(in the rows, 128 means zero)
One turn sends every row of this set to another row. A few are shown first. Where does it send the rows asked after them?
z438: [108 101 120 123 103 153 122 110 172 128 149 116 153 128]
z788: [100  99 137 134 161 133 158 108 172 109 152 145 130 124]
z338: [ 94 100  96 115 113 146 129 105 158 130 147 124 138 137]
z984: [112  90 112 112 143 127 131 105 182 100 124 127 148 119]
z15: [127  95 145 131 139 136 171 119 153 114 135 129 130 118]
z785: [127  96 107 113 143 122 132 113 136 120 128 134 117 123]
z614: [ 77 125 138 146 147 128 137 113 166 112 135 130 121 123]
z39: [104 105 104 111 128 153 132 115 154 141 169 125 120 128]
z5: [102 104 134 152 146 136 130 107 186 125 136 154 128 138]
z844: [127 123 133 133 141 138 119 128 160 143 139 129  98 120]
z83: [107  96 155 120 132 150 107 114 166 145 132 117 131 116]
z371: [120  88 121 120 135 158 129 108 157 127 146 116  95 105]
z401: [108  90  94 116 122 131 140 126 171 108 147 143 110 122]
z112: [104 120 145 143 125 132 150 123 147 117 118 114 121 117]
z908: [102 117 144 148 138 128 108 117 145 113 139 126 121 113]
z93: [116 107 132 109 138 132 147 128 144 108 129 104 119 102]
z212: [ 95  99 127 115 118 125 118 131 182 125 132 144 148 133]
z752: [117 105 128 119 119 162 125 120 168 139 172 117 135 119]
z421: [113 116 139 131 141 142 118 120 206 122 135 122 131 116]
z564: [117  95 122 113 147 140 170 118 184 120 125 133 126 128]

z564 -> z93
z752 -> z438
Where do these go?
z371 -> z83
z984 -> z785
z15 -> z112

One turn sends every row of this set to another row. A few are shown first. Where does it send the rows asked after them?
z766: [165 126 142 121 130 104 142 108 117 124 133 139]
z997: [124  94 128 114  79 108 146 129 118 117 124 165]
z223: [118 102 129 117  80 112 148 123 121 118 123 164]
z883: [176 116 118 125 122 108 164 134 120 102 116 136]
z874: [132 113 143 102  82 105 153 108 138 123 118 163]
z798: [154 121 159 113 115 103 151 129  89 108 120 165]
z318: [121 102 132 122  78 110 146 121 124 117 122 163]
z745: [177 111 133 119 113 118 171 124  96 114 118 133]
z543: [142  93 135 118  95  92 177 123 129 139 114 133]
z247: [130 115 140  98  83 105 157 110 138 123 119 164]
z406: [144 123 128  79 117 110 151 136 109 106 137 150]
z306: [142 112 150  97  88  91 142 120  96 106 117 164]
z209: [140 108 129 124 105  92 124 110 107 116 137 141]
z574: [158 141 137 114 103  91 148 135 106  90 121 161]
z662: [142 110 135 138 120  84 145 127 119 132  98 144]
z89: [150 126 134 128  99  80 151 117 113 134  95 132]
z510: [139 109 138 139 118  84 145 123 121 130 100 147]
z723: [145  87 124  84  97 106 163 132 118 125 107 147]
z671: [142 128 114 121  96 127 163 127 115 126 100 127]
z710: [169 113 139 125 117 122 171 118  98 120 113 131]
z191: [138 123 127  78 114 108 151 136 110 107 137 149]
z333: [130 123 137  97 107 107 172 141 101 112 147 148]
z538: [176 110 135 121 114 117 172 125  97 118 114 130]
z392: [146 140 120  99 101 123 178 137 120 112 110 147]
z395: [177 116 119 123 122 110 166 132 119 100 120 140]
z466: [137 129 139 105 105 107 173 149  99 105 141 149]
z639: [142 119 130 121 125 127 171 127 133 132 104 142]
z963: [157 131 127 139 108 103 143 118 100 115 137 129]
z345: [136 116 128 107 118 136 169 142 107 120 110 155]
z778: [147 122 147 121 106  82 150 101 123 124 143 142]
z565: [145 122 128 124  92  80 146 109 110 135 103 130]
z758: [170 123 115 127 122 112 160 128 123 100 113 134]
z391: [136 125 136 100 106 108 172 143  99 110 149 148]
z816: [138 117 146 115  98  81 155 131 118  96 128 174]
z254: [137 106 134 137 121  82 147 119 126 134 109 148]
z206: [143  90 112 112  96  94 149 128 131 126 105 131]
z187: [147 125 135 127  95  81 148 113 113 131  95 133]
z937: [138  98 121 109  89  94 185 143 127 118 121 148]
z629: [147 124 135  79 118 112 149 139 107 105 127 151]
z829: [138 112 142  96  80  98 162 115 138 123 123 164]

z247 -> z406
z778 -> z723
Where do these go?
z345 -> z963
z829 -> z629
z745 -> z89

One turn sends every row of this set to another row. A few are shown first. Where does it send the rows asked after them?
z132: [143 134 100 122 120 123 135 149 107 132 111 130 145 136 130]
z259: [132 123 106 122 110 125 109 139 136 110 134 111 130 138 117]
z887: [132 130  84 119 157 127 113 160 133 115 123 164 133 154 133]
z55: [136 103  92 137 142 139 137 141  99 113 113 144 165 149 134]
z383: [118  94 107 112 104 140 128 141 137 101 115 122 137 136 112]
z52: [112 118 110 127 121 141 123 115 134 112 145 136 119 140 125]
z755: [121  89 105 142 120 137 116 123 122  92 130 151 155 147 119]
z461: [130 119  95 118 156 130 129 145 146 110 158 147 170 140 100]
z936: [125 105 107 119 111 150 140 125 134 123 137 159 151 146  96]
z627: [130 129  89 115 144 128 123 168 144 118 104 171 148 139 126]
z845: [128 105  98 158 133 151 137 132 132 121 123 150 154 152  97]
z116: [130 119  91 113 152 121 112 163 136 105 103 163 142 148 135]
z546: [132  92 116 119 123 130 121 129 144  84 140 131 144 135 133]
z403: [121 111 101 133 159 113 110 146 133  98 116 131 167 142 104]
z204: [127 105 109  97 131 138 149 140 121 114 107 137 160 128 140]
z106: [126 128  86 103 146 134 126 168 151 111 121 162 138 135 137]
z856: [133 116 104 155 105 131 129 140 127 118 120 142 130 141 105]
z705: [131 122 108 136 170 114 127 138 141 109 144 132 131 146 115]
z440: [128 132  95 121 132 150 148 133 117 134 136 155 165 131 133]
z988: [132  82 119 120 131 141 139 126 141 103 114 150 159 148 105]
z8: [113 115 104 112 156 130 141 152 160 106 125 124 150 122 109]
z521: [143 128 112 132 140 105 134 157 149 117 121 144 155 127  96]
z550: [117 139 102 140 119 144 123 126 141 133 135 137 141 135 104]
z635: [128 118  81 109 158 140 124 162 142 109 128 170 145 150 133]
z686: [133 119  99 122 139 135 136 135 113 109 141 131 139 134 159]

z635 -> z116
z550 -> z845
z705 -> z521
Where do these go?
z755 -> z383
z55 -> z204

One turn sends every row of this set to another row. A few are shown first. Where does it send the rows asked after them?
z682: [121 123 151 123 111 117 135 131 128 106 132 106 137 116 106]
z921: [118 124 174 126 103 129 141 126 123 116  93 139 123 144 102]
z388: [115 112 138 127 122 132 169 112 122 147 127 131 127 155 112]
z101: [ 96 124 127 131 132 114 115 139  99 126 126 128 118 159 106]
z949: [103 116 128 153 129 138 111 128 109 119 122 133 146 152 119]
z289: [126 112 154 114 112 128 134 120 129 111 130  99 139 123 101]
z563: [130  99 127 132  93 115 130 109 136 116 112 109 149 144 126]
z661: [112 109 159 122 112 126 125 126 137 117  95 111 131 190 127]
z12: [132 104 124 116 106  98 143 114 129 121 119 104 147 145 112]
z162: [ 91 132 161 126 110 107 133 137 115 120 127 140 127 180 117]
z876: [131 109 128 113 123  99 150 117 126 130 126 103 141 142 109]
z374: [133 121 160 132  94 136 155 146 109 128  99 126 126 170 114]
z698: [124 106 146 118 110 147 132 109 123 126 125  90 140 137 108]
z985: [121 105 139 133 142 129 112 148 107 124 123 117 121 172 116]
z683: [108 131 144 149 107 123 148 123 119 102 108 130 156 135 124]
z186: [ 92 119 170 116 120 134 142 118 112 143 128 126 129 172 112]
z996: [109 119 165 127 118 109 122 138 129 106 108 129 131 189 125]
z569: [109 101 122 141 132 138 118 120 123 139 128 137 123 164 115]
z43: [117 125 147 119 107 112 155 121 107 133  84 130 133 166 103]
z398: [102 124 169 115 129 125 132 135 117 124 122 120 124 189 113]
z375: [112 119 126 130  80 129 143 119 118 132 141 110 135 137 114]
z258: [130 117 130 125  84 124 149 141 121 122 143 101 130 143 113]
z743: [138 116 129 125  95 120 146 148 131 117 134  94 125 148 119]
z870: [111 110 136 142 125 111 104 144 123 110 119 136 113 158 118]
z600: [103 117 116 143 118 145 107 133 126 117 112 117 120 167 115]
z846: [ 91 130 157 140  90 114 131 134 117 114 118 138 141 168 130]
z744: [122 119 136 129 108 148 145 130 144 109  96 100 117 163 117]

z743 -> z682
z870 -> z101
Where do these go?
z162 -> z398
z846 -> z186
z563 -> z375
z388 -> z744
z258 -> z289
z600 -> z949
z921 -> z43

